Named moves, each a turn or a mirror, and the order they were made in; the first pair answered:
move gazem:
2.074,0.729,-1.398,2.152,2.291,-1.176,-0.084,-0.352,1.605,2.111 |-> 2.203,0.973,-1.522,1.927,2.124,-0.871,-0.140,-0.735,1.123,2.338
-2.718,1.889,-1.989,-1.043,-0.018,-1.656,0.597,-0.689,0.323,1.204 |-> -2.638,1.990,-2.044,-0.925,-0.271,-1.702,0.765,-0.569,0.502,1.177
1.816,-0.550,0.371,1.992,2.130,0.124,-0.425,-2.073,-3.961,0.099 |-> 1.966,-1.949,-1.067,2.010,-0.256,-1.858,-1.938,2.187,2.439,-1.325
move Gor:
0.207,-1.717,0.674,-0.758,1.174,0.787,1.626,-1.746,-3.193,-0.876 |-> 1.650,-1.108,-1.409,0.933,2.755,-1.919,1.508,1.676,0.608,-0.394
-1.695,-0.818,0.120,-1.491,-1.784,0.638,-0.246,1.097,0.688,0.188 |-> -1.099,-1.670,-0.038,-1.992,-1.267,0.354,0.509,1.135,0.103,0.146
-0.731,-0.307,0.308,-2.709,-1.110,1.256,0.705,1.053,-0.740,-2.412 |-> 0.218,-1.450,-0.959,-2.484,-0.036,0.140,1.469,2.188,0.015,-1.926
-3.300,2.017,2.449,-0.871,-3.816,1.723,-1.984,-0.445,2.027,-1.194 |-> -1.089,-3.076,0.633,-3.938,-1.055,1.482,1.633,-2.077,-3.246,-0.328
move Fovaz:
-1.098,-3.604,-1.851,3.159,-2.584,0.698,-2.052,-0.281,1.345,-1.701 |-> -1.269,-2.982,-0.898,3.437,-2.330,1.337,-2.442,-0.706,0.517,-1.545
0.585,-2.858,-1.996,0.651,2.223,-1.223,1.126,-0.477,-0.866,1.695 |-> 0.464,-1.972,-1.290,1.345,2.014,0.341,0.712,-1.597,-2.322,1.544
-1.040,-2.027,1.556,-1.130,-0.646,2.106,-0.224,-1.755,-1.875,-0.263 |-> -0.766,-3.387,0.083,-2.615,-0.543,0.062,0.471,0.062,0.206,-0.119
-0.246,0.119,1.104,0.912,0.375,-0.807,-2.077,-1.992,2.681,0.292 |-> -0.215,0.000,0.732,0.868,0.424,-1.163,-1.879,-2.054,3.025,0.583
move seleg:
-1.301,0.722,-0.585,-0.689,-1.453,0.166,-1.677,-1.311,0.765,0.926 |-> 0.717,-2.156,-1.480,-0.957,-0.923,0.152,-0.435,-0.336,-0.107,0.225
-0.614,-0.540,-0.974,2.194,-0.335,-2.293,-2.840,-0.063,4.191,0.557 |-> 0.751,-2.718,-2.192,1.732,0.363,-2.634,-2.157,0.851,3.670,-0.165
-1.293,1.471,1.629,-1.659,-1.451,0.976,0.489,-1.464,-2.233,0.213 |-> 0.405,-1.222,0.542,-1.956,-0.619,0.958,1.490,-0.586,-3.002,-0.388
move Fid:
0.861,-0.364,0.817,3.112,-0.520,1.934,-1.331,-0.932,-1.255,-1.024 |-> 1.490,-3.265,-0.663,0.818,0.491,-0.066,0.335,-1.212,-1.874,-0.253
-0.793,0.672,-1.052,-1.620,2.039,-1.858,1.666,2.997,-0.625,0.979 |-> -1.376,3.253,0.297,-1.119,1.169,-0.399,0.888,3.387,-0.054,-0.076
-1.386,-2.214,-0.256,0.756,-3.066,0.028,-3.425,-2.140,4.163,0.803 |-> -0.922,-3.151,-1.082,0.881,-2.128,-0.691,-3.423,-2.135,4.016,1.247
Then:
(two moves a pair)
-0.513,-0.404,0.185,0.279,0.208,0.254,-0.203,-1.482,-1.964,0.763 |-> -0.723,0.214,-0.305,0.119,-0.610,-1.422,-0.501,0.781,1.618,0.406 -> Fovaz, Gor
-0.216,-1.206,0.229,0.242,1.407,-1.318,-0.220,-2.379,-2.019,1.878 |-> -0.605,0.346,-0.290,0.815,0.471,-3.096,-1.305,-0.239,1.865,1.625 -> Fovaz, Gor
-0.383,-3.596,0.194,-1.486,-3.053,1.656,1.572,-4.652,-0.262,0.599 |-> -0.029,-0.241,-1.343,1.501,-2.454,-1.470,-0.363,-0.237,5.900,1.104 -> Gor, Gor
-1.609,-4.115,-1.600,-2.576,-1.797,-3.493,-0.229,-5.623,-0.925,2.453 |-> -3.107,-0.122,-1.373,0.401,-3.555,-4.188,-2.918,-3.426,4.516,1.851 -> Gor, Gor
-1.630,0.558,1.407,1.746,-0.161,0.492,-1.232,-3.416,-0.019,1.976 |-> 1.082,-1.822,-1.504,3.056,1.355,-1.403,-0.382,0.343,2.225,1.025 -> seleg, Gor
-0.023,1.884,0.319,1.957,-1.236,0.827,-1.960,-4.087,-1.564,0.400 |-> 0.925,-0.485,-1.477,-1.220,0.609,-1.557,0.831,-3.984,-2.864,1.834 -> Fovaz, gazem
0.726,0.395,-2.247,4.656,0.540,-1.461,-1.582,0.329,2.496,0.354 |-> 1.832,-0.976,-2.662,4.977,0.971,-0.842,-0.972,0.103,0.976,0.089 -> Fovaz, seleg
1.182,0.823,-1.214,-1.469,1.536,-3.915,0.807,2.456,1.024,-0.211 |-> 0.531,2.863,0.507,1.126,-0.311,-1.963,-1.806,2.737,2.337,-1.594 -> Fovaz, gazem
0.491,-0.299,1.145,1.982,-0.930,1.088,-1.391,-1.062,-1.766,-0.610 |-> -0.316,1.277,1.325,2.197,-0.308,0.339,-1.389,-1.438,-1.367,0.666 -> Gor, seleg
3.726,-0.660,-1.370,2.817,-0.480,1.368,-1.366,4.693,2.503,-3.544 |-> 2.015,-1.197,-0.198,0.133,-3.368,2.004,-1.662,3.812,2.797,-4.879 -> Gor, Fovaz
-1.794,-0.688,1.556,-0.881,-1.742,0.486,-0.329,-4.061,-0.654,-0.260 |-> 0.573,-3.420,-1.524,-1.018,0.717,-2.462,1.223,-1.057,1.246,0.353 -> Gor, gazem
0.332,-3.800,0.856,-0.426,-1.440,-1.971,0.693,-1.480,0.821,-1.126 |-> 1.074,-2.926,-0.256,0.982,0.350,-3.268,0.864,-0.228,2.097,-0.102 -> gazem, Gor
-1.883,0.322,0.825,1.011,-0.962,-2.391,-2.196,-5.392,2.266,2.081 |-> -1.045,-2.559,-0.801,-0.181,-1.130,-4.126,-1.558,-3.120,3.735,1.355 -> Gor, gazem
1.258,1.311,-1.642,6.279,3.528,0.020,0.258,-4.871,-3.623,3.521 |-> -2.999,1.580,1.816,4.701,-4.914,2.465,-4.202,-4.584,1.560,-0.952 -> gazem, Gor
-1.221,-0.009,0.977,-1.460,-2.468,2.253,-0.915,-0.140,-0.375,-2.361 |-> 0.990,-1.248,-2.093,-0.564,0.121,-0.889,0.229,3.035,1.999,-1.291 -> Gor, Gor
-1.638,3.328,0.280,1.425,0.842,0.500,-0.732,0.345,2.509,0.499 |-> -1.155,1.571,-1.141,-0.653,1.468,-1.552,0.787,1.298,3.402,0.781 -> gazem, Fovaz
1.063,0.255,-2.029,-3.113,1.310,-2.055,1.811,4.020,1.700,-0.020 |-> 1.472,0.914,-1.608,-1.598,0.781,-0.034,0.832,5.221,1.559,-1.634 -> Fid, seleg
0.530,1.822,1.006,-1.129,1.961,2.310,2.309,-0.436,-4.551,0.469 |-> 0.064,5.423,0.379,1.461,1.488,0.656,-0.163,2.557,0.850,0.116 -> Gor, Gor
-3.274,0.350,2.028,0.299,-5.249,-0.513,-2.537,-3.086,3.271,-1.197 |-> 0.533,-4.716,-0.746,-1.764,0.852,-1.893,2.709,-4.515,-3.766,1.517 -> gazem, Gor
1.441,-0.210,-1.105,-2.779,0.768,1.124,3.160,-0.063,-3.292,2.067 |-> -0.578,1.811,-0.150,-1.369,-3.624,0.817,-0.300,2.689,3.449,-0.332 -> gazem, Gor
-1.118,0.622,3.340,1.908,-3.128,4.149,-3.185,-3.274,-2.605,-2.204 |-> -2.703,4.242,2.936,1.486,-0.560,1.360,-2.184,-4.802,-2.320,1.844 -> Gor, seleg
1.469,-0.746,-1.497,0.729,3.241,1.711,2.883,2.857,-3.556,0.571 |-> 1.253,0.076,-2.615,2.007,3.176,-0.728,1.827,4.309,0.443,1.184 -> Gor, Fid
-0.258,1.089,1.205,1.289,2.152,0.234,0.872,-2.135,-2.813,1.140 |-> -0.677,1.688,2.225,3.429,0.140,0.817,-1.920,-0.306,0.400,-0.406 -> gazem, Fovaz
0.224,-1.997,-1.639,-3.015,2.012,-2.025,1.982,-0.226,-1.711,2.137 |-> -0.786,0.854,0.367,-0.956,1.736,0.479,0.881,-2.822,-3.720,2.560 -> Fovaz, seleg
2.250,1.435,-0.181,-0.306,1.007,0.592,1.049,4.836,1.129,-1.041 |-> 0.629,1.963,1.273,-1.392,-1.471,1.378,0.090,4.064,1.605,-2.057 -> Gor, Fovaz
-0.060,-2.508,-0.629,-3.675,-1.054,-1.378,1.043,-1.500,2.021,0.636 |-> 0.708,-1.268,-1.474,-1.922,0.956,-2.717,1.338,0.049,3.109,1.729 -> gazem, Gor
1.290,3.919,-0.836,0.899,3.516,0.395,1.982,3.246,-2.481,-0.133 |-> -0.229,4.642,1.524,0.540,1.649,2.771,1.107,1.004,-4.177,-0.673 -> Gor, Gor
-2.506,0.638,0.927,-4.492,-2.106,-1.696,-0.344,0.573,2.785,0.439 |-> -1.866,2.476,2.361,-1.441,-2.921,1.109,-2.140,1.805,2.711,-1.572 -> seleg, Fid
-2.197,3.531,0.377,-2.537,2.437,-0.854,2.262,-0.821,-3.212,1.322 |-> -0.643,3.479,-1.696,-0.569,3.062,-2.952,1.372,3.228,0.703,0.613 -> seleg, Gor
1.442,1.503,-0.571,1.124,-2.599,-0.588,-0.757,-0.345,-0.372,-1.838 |-> 1.426,1.413,-0.330,0.726,-1.597,-0.200,0.021,-1.403,-2.476,-0.990 -> Fovaz, gazem
1.090,0.720,0.206,-2.952,-0.199,-1.827,1.525,0.393,-0.578,1.941 |-> 0.818,1.042,0.374,-1.662,-1.382,-1.900,0.093,1.710,2.078,0.666 -> Fovaz, gazem
2.602,3.488,-2.904,-1.125,5.513,-0.286,3.241,0.748,-0.292,3.947 |-> -1.320,6.257,1.635,-1.635,0.951,4.149,0.873,-3.075,-1.763,2.355 -> Gor, Gor
0.198,-0.050,0.491,-0.259,-2.362,2.022,-0.802,-2.768,0.623,1.138 |-> 1.809,-0.701,-2.112,0.699,0.100,-0.460,0.276,-0.070,2.457,1.820 -> Gor, Gor
-1.809,-1.810,-0.726,2.425,-0.081,-0.568,-2.297,-1.040,2.587,1.162 |-> -1.385,-4.221,-0.451,1.130,-0.595,0.773,-1.632,-1.825,0.165,0.486 -> Gor, seleg
0.976,-0.867,-0.278,2.832,1.057,0.827,-0.604,-2.681,-1.993,1.294 |-> -0.602,0.296,-0.421,2.141,-1.374,-1.185,-2.215,0.031,3.598,0.540 -> Fovaz, Gor
